The same turns and mirrors carry the whole set onto itself and the rows of a family onto each other. Which other rows belong to the same family as each row named below? List them in the order they appear above.
These 32 rows form 4 families of 8 rows each.
geni: [-0.40  3.34 -1.77 -0.52  2.02  0.61 -2.46  1.38 -2.67  1.61  0.03 -0.69
  2.26 -1.34  1.59  1.15  0.66 -0.17 -0.07]
pekam: [-1.46  0.22  2.88  0.15  0.56  0.44 -2.36 -0.65 -0.23 -1.55  0.39  3.84
  0.02 -0.65 -0.55 -1.38  1.08  0.62  1.24]
mak: [-3.40  1.27  0.57 -1.06  0.16  0.82 -1.38 -2.07 -1.79 -0.02  1.64  2.71
  0.47 -0.87  1.78 -2.20  0.24 -0.11  1.42]
neke: [-0.40  1.20  1.78  0.18 -1.32  0.55 -2.17  0.36 -0.50 -2.21 -1.61  2.85
 -0.74  0.74  0.52 -3.18  1.52  0.09  1.10]
tuk: [-0.50  2.84 -0.48  1.74  0.31  0.77 -3.40  0.40  1.61  0.07 -1.30 -0.10
  0.24 -1.11 -1.27  1.82  1.27  0.70  0.00]
rig: [-0.93  2.78 -0.80  0.49  2.30  2.32 -1.53  2.13 -1.37  1.76 -0.65 -0.44
  2.50 -1.19  1.87  0.96  0.96 -0.70  2.37]
Numu: [-1.07  2.65 -2.31  0.15  1.45  2.25 -1.46  0.85 -2.05  1.08 -0.99 -0.23
  1.60 -1.04  1.93  1.06 -1.21 -1.71  0.67]
Kof: [-0.64 -0.02  2.34  1.06  0.55  1.62 -2.27  0.48 -0.96 -2.68 -0.78  3.04
  0.82  0.67  0.95 -2.06  1.99  1.03  1.53]
nodil: [-2.29  3.45 -2.43  1.01  1.29  2.71 -1.84  0.29  0.00  1.60 -0.11 -0.43
  1.70 -0.82  1.03  1.25  0.87 -0.24  0.95]
Zepe: [-0.03  2.23 -1.22  0.64  0.62  0.90 -0.60 -0.87 -2.72  1.18 -0.10  1.04
  1.30 -1.08  3.78  0.41 -0.89 -0.50 -0.15]
Zib: [-3.12  2.79 -1.80 -0.77  0.88  2.91 -3.49 -0.60 -0.36 -0.15 -0.44  1.05
  1.20  0.76  1.60 -1.84  1.18 -0.30  2.80]
Lor: [-1.57  0.84  1.19 -2.30  0.87  0.10 -4.10  1.45 -0.80 -1.99 -1.05  1.43
  0.01  1.23 -1.18 -1.41  0.65  0.33  1.14]
nezu: [-2.80  2.01 -2.11 -0.80  0.48  1.24 -3.61  0.86 -1.87 -1.46 -0.48  1.53
  2.28 -0.14  1.44 -2.96 -0.13 -1.02  2.67]
rimo: [-1.11  2.15 -0.90  1.22 -0.62  0.04 -0.38 -1.35 -2.40  0.77  0.80 -0.72
  0.50 -1.77  2.40  0.32  0.39  0.78 -1.08]
baliv: [ 1.52  2.11  1.18  2.22 -1.12 -0.23 -1.13  0.98 -0.28 -0.67 -1.69  1.44
 -0.42 -1.27  0.11  0.34  1.39  0.14 -1.10]
dob: [-0.66  2.82 -1.32  1.91 -0.49  1.01  0.80  0.92 -1.89  1.04  0.08  0.71
  1.41 -1.45  2.39  0.13  0.71 -0.61 -0.70]
veg: [-3.87  0.27 -0.30  0.09  0.10  1.65 -0.11 -0.51 -2.25 -1.28  0.84  1.75
  0.97  0.35  2.06 -1.60  0.19  0.14  0.54]
bapaf: [-2.06  2.76 -1.01 -1.61  0.85  0.93 -3.84 -0.08 -2.00  0.08 -0.90 -0.09
  0.95 -0.44  2.60 -2.56  0.76 -0.67  3.60]
Mobom: [-0.60  2.69  0.12  0.72  0.82  0.55 -0.98 -1.57 -2.03  2.10  1.65  1.09
  1.35 -2.62  2.42  0.11  0.78  0.25  0.49]
sipom: [-3.03  2.29 -1.53 -2.81  1.07  0.71 -3.03  0.46 -2.63 -0.07  0.49  0.22
  1.56  0.56  1.38 -2.12  0.24 -0.39  1.51]
ferab: [-0.40  0.14  2.18  0.33 -0.73 -0.40 -2.13  0.80 -0.03 -2.02 -0.30  2.36
  1.38  0.72 -0.76 -2.44  1.05  1.83  1.01]
Mera: [ 1.26  2.13  0.70  0.47  0.19  0.96 -2.13  1.30  0.18  0.76 -1.86 -1.37
  0.55 -0.80 -1.45  1.43 -0.10  0.26  0.03]
rodo: [-1.11  1.38  0.78  0.93  1.04  0.13 -1.96  2.60  0.63 -0.31 -1.35 -0.14
  0.72 -1.23 -1.63  2.16  0.45  0.13  0.65]
Vop: [-2.48  1.97 -0.74 -0.25 -0.90  1.81 -0.22  0.20 -2.16 -0.35  0.10  2.10
  1.23  0.46  2.77 -3.48  0.95 -0.70  1.34]
mapo: [-1.39  2.23 -0.03 -0.12  0.05  0.89 -5.16 -0.37  1.31 -1.77 -1.81  1.24
 -0.44  0.38 -0.81 -1.42  1.67  0.44  1.89]
sisi: [-0.47  1.26  0.84 -0.54 -0.54  0.03 -4.15  1.31  0.13 -1.89 -1.41  0.39
  1.24  0.05 -2.06 -2.65  0.80  0.93  1.89]
nek: [ 1.08  1.98  0.84  0.06  1.99 -0.08 -3.41  2.35 -0.57 -0.36 -1.51  0.57
  0.87 -0.54 -1.06  1.88  1.12  0.55 -0.32]
lenop: [-2.25  1.30  0.41 -1.21 -0.50 -1.27 -4.29  0.48  0.05 -1.84 -1.63  0.29
 -0.69 -0.51 -0.95 -1.42  0.29 -0.04  1.97]
Rivo: [-2.75  0.84 -1.06 -0.22 -0.42 -0.18 -1.96 -0.48 -2.33 -1.51  0.62  2.85
  1.87 -0.05  2.55 -2.97 -0.46  0.06  1.15]
Tek: [ 1.16  1.80  2.53  1.74  1.32  0.37 -1.91 -0.11 -0.29  0.53  0.20  2.41
  0.95 -2.32  0.02  0.95  1.69  0.98  0.18]
zoni: [ 2.24  1.88  1.66  2.32  0.12 -0.08 -2.60 -0.47 -1.22 -0.61 -1.09  0.68
  0.43 -1.60  1.24 -0.19  2.23  1.79  0.06]
Suf: [ 2.40  1.58  2.22  1.29  0.15  0.75 -0.87  0.45 -0.58  0.83 -0.94  0.52
  0.78 -0.43  0.52  0.99  0.45  1.57 -0.43]

The rest of the family of nezu: Numu, Zepe, ferab, Mera, sisi, Rivo, Suf
The rest of the family of rig: Kof, rimo, veg, bapaf, rodo, lenop, zoni
The rest of the family of Vop: geni, neke, Lor, baliv, dob, sipom, nek

The same turns and mirrors carry the whole set onto itself and the rows of a family onto each other. Which other rows belong to the same family as each row named below? List them in the order they appear above.
These 40 rows form 10 families of 4 rows each.
tapul: [ 0.38  2.11  3.00 -1.01  1.55  1.60  1.39  0.01  1.26 -0.42 -1.75 -0.89
 -0.04 -0.63  1.19  0.29 -0.31  0.81]
Bukem: [-0.16 -1.63  0.87 -1.86  0.14 -2.12  0.21  0.25 -2.13 -1.25 -2.78  0.68
 -2.27 -0.18 -0.95 -0.11  1.54 -2.57]
lag: [-0.10 -1.55  0.69 -1.76  0.12 -2.68  0.29  0.60 -2.05 -0.57 -2.96 -0.11
 -1.88  0.37 -1.11  0.05  1.11 -2.77]
susu: [ 2.50 -0.63 -0.27 -0.67  0.47  0.60  2.88  1.38  0.26 -0.71 -0.55  1.10
 -0.85 -0.19 -0.49 -3.93  0.05  1.34]
pela: [ 2.87 -0.07 -0.08 -0.55  1.10  0.70  2.88  0.23  0.38 -1.47 -0.27  1.12
 -1.10 -0.93 -0.22 -3.20  0.05  1.10]
mim: [ 2.98 -0.96 -0.49 -0.51  0.55  0.34  2.67  0.59  0.51 -1.64 -0.44  1.51
 -0.51 -0.44 -0.35 -3.31 -0.14  1.29]
viri: [-0.20 -1.76  0.42 -1.94  0.29 -1.74  0.60  0.01 -2.62 -1.48 -3.15  0.09
 -1.85 -0.30 -0.77 -0.26  1.21 -2.48]
dufo: [ 0.69  2.50  2.25 -1.14  0.94  1.76  1.50 -0.28  1.10 -1.10 -1.28 -0.67
 -0.19 -0.19  0.93  0.45 -0.16  1.57]
tuz: [ 0.12 -1.42  1.38 -1.91  0.28 -1.98  0.18  0.69 -2.60 -1.38 -2.29 -0.11
 -1.86  0.43 -1.01  0.73  0.74 -2.57]
zaro: [-1.33  0.33  0.32  1.80 -1.90 -1.74 -1.52  1.31 -1.03  0.29 -0.11 -0.73
 -0.59  0.81 -0.79 -2.11  0.08 -0.10]
lagi: [ 0.00  2.69  2.46 -0.90  1.41  1.46  1.57 -0.52  0.80 -0.28 -1.47 -0.74
 -0.39 -0.50  1.05  0.67 -0.12  0.69]
migo: [ 0.41  2.39  2.82 -1.03  1.80  1.19  1.56 -0.55  1.41 -0.66 -1.59 -0.92
 -0.62 -0.71  0.60  0.58 -0.14  1.25]
dib: [ 2.93 -0.50 -0.25 -0.84  1.19 -0.16  3.10  1.11  0.16 -1.18 -0.71  1.24
 -1.11 -1.02  0.10 -3.39  0.05  1.09]
bugi: [ 3.19 -0.98 -0.15 -0.64  0.83  0.58  2.08  0.61  0.65 -0.73 -0.85  1.22
 -0.33 -0.66 -0.42 -4.00 -0.20  0.76]
tepe: [ 3.04 -0.65 -0.20 -0.40  0.26  0.92  2.76  0.48  0.43 -1.02 -0.58  1.31
 -0.74 -0.28  0.11 -3.41 -0.43  1.05]
Ratep: [ 0.23  2.70  2.50 -0.61  0.79  1.91  1.18 -0.16  1.76 -0.70 -1.63 -0.15
 -0.13  0.13  0.51  0.76  0.07  0.73]
sama: [ 0.68  2.51  2.75 -1.38  1.66  1.36  0.92 -0.23  1.20 -0.77 -1.73 -0.56
 -0.13 -0.74  0.57  0.92 -0.36  0.33]
Fedop: [ 2.99 -0.23 -0.12 -0.64  1.17 -0.35  3.19  0.94  0.03 -1.01 -0.49  1.90
 -1.31 -0.25 -0.49 -3.21  0.07  1.05]
fubi: [ 0.53 -1.47  1.01 -2.27  0.15 -2.12  0.38  0.48 -2.32 -1.23 -2.65  0.28
 -1.37  0.41 -0.97  0.69  1.43 -2.57]
tovim: [-1.32 -0.47  0.46  1.34 -1.37 -2.31 -1.46  1.64 -0.89  0.76 -0.87 -0.61
  0.28  0.97 -1.02 -1.33 -0.23 -0.48]
Mazun: [-1.22 -0.16 -0.07  1.67 -1.29 -2.08 -1.07  1.56 -1.05  0.64 -0.11 -1.27
  0.78  0.48 -0.66 -0.79 -0.16  0.24]
Kaso: [-0.28 -1.29  0.78 -1.89  0.30 -2.56  0.99  0.37 -2.44 -1.24 -2.78  0.22
 -1.53  0.92 -0.85  0.50  0.71 -2.47]
ziris: [ 0.72  2.65  2.40 -0.68  1.35  1.63  1.45 -0.38  0.81 -0.58 -1.69 -1.24
 -0.53 -0.41  0.83  0.76  0.23  0.77]
zop: [-1.07  0.21 -0.12  1.67 -1.74 -2.06 -1.68  1.78 -0.94  0.41 -0.18 -0.69
 -0.57  0.62 -0.54 -1.27  0.01  0.22]
Zaf: [ 0.63 -1.19  0.81 -2.11  0.46 -2.37  0.22  0.08 -2.16 -1.62 -2.19 -0.26
 -2.39  0.61 -0.69  0.92  1.33 -2.19]
zalef: [ 0.27 -1.31  1.29 -2.16  0.23 -2.53  0.48  0.55 -2.32 -1.09 -3.06 -0.11
 -1.57  0.75 -0.40  0.22  1.24 -2.57]
malo: [-1.07 -0.42 -0.52  1.82 -1.24 -1.89 -1.49  1.40 -0.61  0.79 -0.25 -0.73
 -0.22  1.18 -0.40 -1.62  0.30  0.37]
bug: [-1.35  0.24 -0.32  1.40 -1.57 -2.24 -1.63  1.52 -0.82  0.69 -0.76 -0.77
 -0.02  0.49 -0.95 -2.05  0.61 -0.13]
Kug: [ 0.43  2.48  2.17 -0.68  1.53  1.55  1.62  0.21  1.24 -0.80 -1.71 -0.84
 -0.38 -0.96  0.70  0.96  0.32  1.35]
nur: [ 3.04 -0.73 -0.48 -0.85  0.76  0.28  2.94  0.60  0.76 -0.77 -0.87  0.95
 -0.51 -0.49 -0.49 -3.54 -0.61  1.01]
demim: [ 2.69 -0.27 -0.32 -0.49  0.66  1.05  2.91  0.42 -0.33 -1.12 -0.59  1.75
 -0.60 -0.56 -0.64 -3.21 -0.21  1.17]
rire: [ 0.03 -1.05  1.59 -1.95 -0.19 -2.37  0.67 -0.32 -2.43 -1.41 -2.84 -0.13
 -2.10 -0.15 -1.01  0.62  0.80 -2.49]
Lomel: [ 0.18  2.24  2.84 -1.41  1.41  1.32  1.79  0.44  1.05 -0.09 -1.87 -1.31
 -0.40 -0.33  0.67  0.50 -0.64  0.84]
gibi: [ 0.33 -1.12  1.07 -1.87  0.04 -2.14  0.20 -0.19 -2.58 -1.53 -2.44  0.03
 -2.17  0.50 -1.33  0.46  1.66 -2.40]
seg: [ 0.04  2.36  2.63 -0.84  0.96  2.06  1.22 -0.45  1.35 -0.66 -1.60 -0.66
  0.36 -0.15  0.44  0.41 -0.36  0.70]
vakuz: [-1.62 -0.23  0.15  1.50 -1.43 -2.37 -1.37  1.46 -0.38  0.66 -0.38 -0.25
  0.42  0.55 -0.47 -1.50  0.50 -0.43]
belif: [ 2.92 -0.79 -0.18 -0.58  0.44  0.68  2.35  0.51  0.29 -1.40 -0.39  1.51
 -1.28 -1.01 -0.46 -3.19 -0.35  1.57]
dem: [-1.65  0.35 -0.19  1.69 -1.09 -1.86 -1.33  1.87 -0.76  0.60 -0.56 -0.70
 -0.11  0.64 -0.93 -1.80 -0.24 -0.11]
zizu: [-1.09  0.30  0.08  1.64 -1.47 -2.17 -1.24  1.67 -1.00  0.57 -0.33 -1.03
  0.34  1.24 -0.84 -0.72 -0.14  0.25]
fal: [-1.66 -0.07  0.05  1.38 -1.36 -2.22 -1.37  1.63 -0.11  0.70 -0.34 -0.65
  0.03  0.83 -1.21 -1.94 -0.45 -0.45]

The rest of the family of rire: susu, sama, malo
The rest of the family of Mazun: viri, Ratep, Fedop
The rest of the family of tovim: lag, pela, dufo
The rest of the family of gibi: tapul, zop, nur
The rest of the family of fubi: mim, lagi, dem
The rest of the family of bug: tuz, migo, tepe
The rest of the family of dib: Bukem, seg, zizu

